Some points, each followed by its number:
tensor([ 1.1, -0.6,  1.0,  1.4, -0.2,  0.3, -1.7, -0.8]) 0
tensor([ 0.2,  0.8,  0.2, -0.2, -1.7, -1.9, -0.1, -0.9]) 1
tensor([ 1.2, -1.7,  0.3,  1.4, -0.4,  0.6, -2.3, -0.8]) 2
tensor([ 0.4,  0.0, -0.1, -0.2, -1.9, -1.4,  0.3, -0.7]) 3
tensor([-1.7,  2.0, -2.0, -1.4,  2.1,  1.7,  2.4,  2.2]) 4
tensor([ 0.3,  0.8,  0.0, -0.6,  1.3,  0.5,  0.9,  0.1]) 5
tensor([ 1.6,  3.3, -0.4, -0.9,  1.7, -0.7,  3.1, -0.7]) 6
tensor([ 1.0, -0.4,  0.9,  1.6, -0.2,  0.4, -1.5, -0.8]) 7
tensor([-2.7,  0.8, -0.1,  0.8, -2.1,  0.4,  1.8,  0.7]) 8
tensor([-0.5, -0.8, -0.7, -0.8, -1.1,  0.4, -0.2,  0.3]) 9
New points follow, each followed by the numbers of its three nearest points above by angle, nearest first.
tensor([-1.3,  0.7, -0.1, -0.6, -1.3,  0.1,  0.6,  1.4]) 8 9 4
tensor([-1.3, -2.5,  0.7,  1.6, -0.9,  0.0, -1.2, -0.2]) 2 0 7
tensor([-0.2,  0.6,  0.3, -0.8, -1.4,  0.2,  0.9,  0.3]) 8 3 9
tensor([-1.9,  0.0, -1.4, -0.2,  2.8,  1.4,  1.3,  1.2]) 4 5 6
tensor([ 1.5,  2.7, -0.3, -0.6,  1.4, -0.7,  2.5, -0.8]) 6 5 4
tensor([ 0.0,  0.9, -0.2,  0.7,  0.7, -0.1, -0.8,  0.4]) 7 0 4
tensor([-1.0,  0.4, -0.6,  0.0, -0.4, -1.1,  1.6, -0.1]) 8 3 6
tensor([ 0.6,  0.4,  0.1, -0.8,  1.6,  0.6,  0.7, -0.2]) 5 6 4
tensor([-1.2,  0.6,  0.0, -0.5, -0.7,  0.1,  0.6,  0.9]) 8 4 9
tensor([-0.5, -0.7, -0.5, -1.4, -0.1,  0.0,  0.2,  0.6]) 9 4 8
tensor([-0.4,  0.0, -0.7,  0.8,  1.0,  1.7, -0.2,  0.3]) 4 5 2
tensor([ 0.6, -0.3,  0.1,  0.0,  1.8,  1.0, -0.4,  0.1]) 5 2 4
tensor([ 0.3,  0.1,  0.0, -0.5,  1.8,  0.7, -0.9,  0.7]) 5 4 2
tensor([-1.0,  0.7, -0.2, -0.4, -0.9,  0.1,  0.6,  0.9]) 8 4 9
tensor([-1.2, -0.6, -0.2,  0.9, -0.2,  0.3, -0.2,  0.4]) 8 9 2
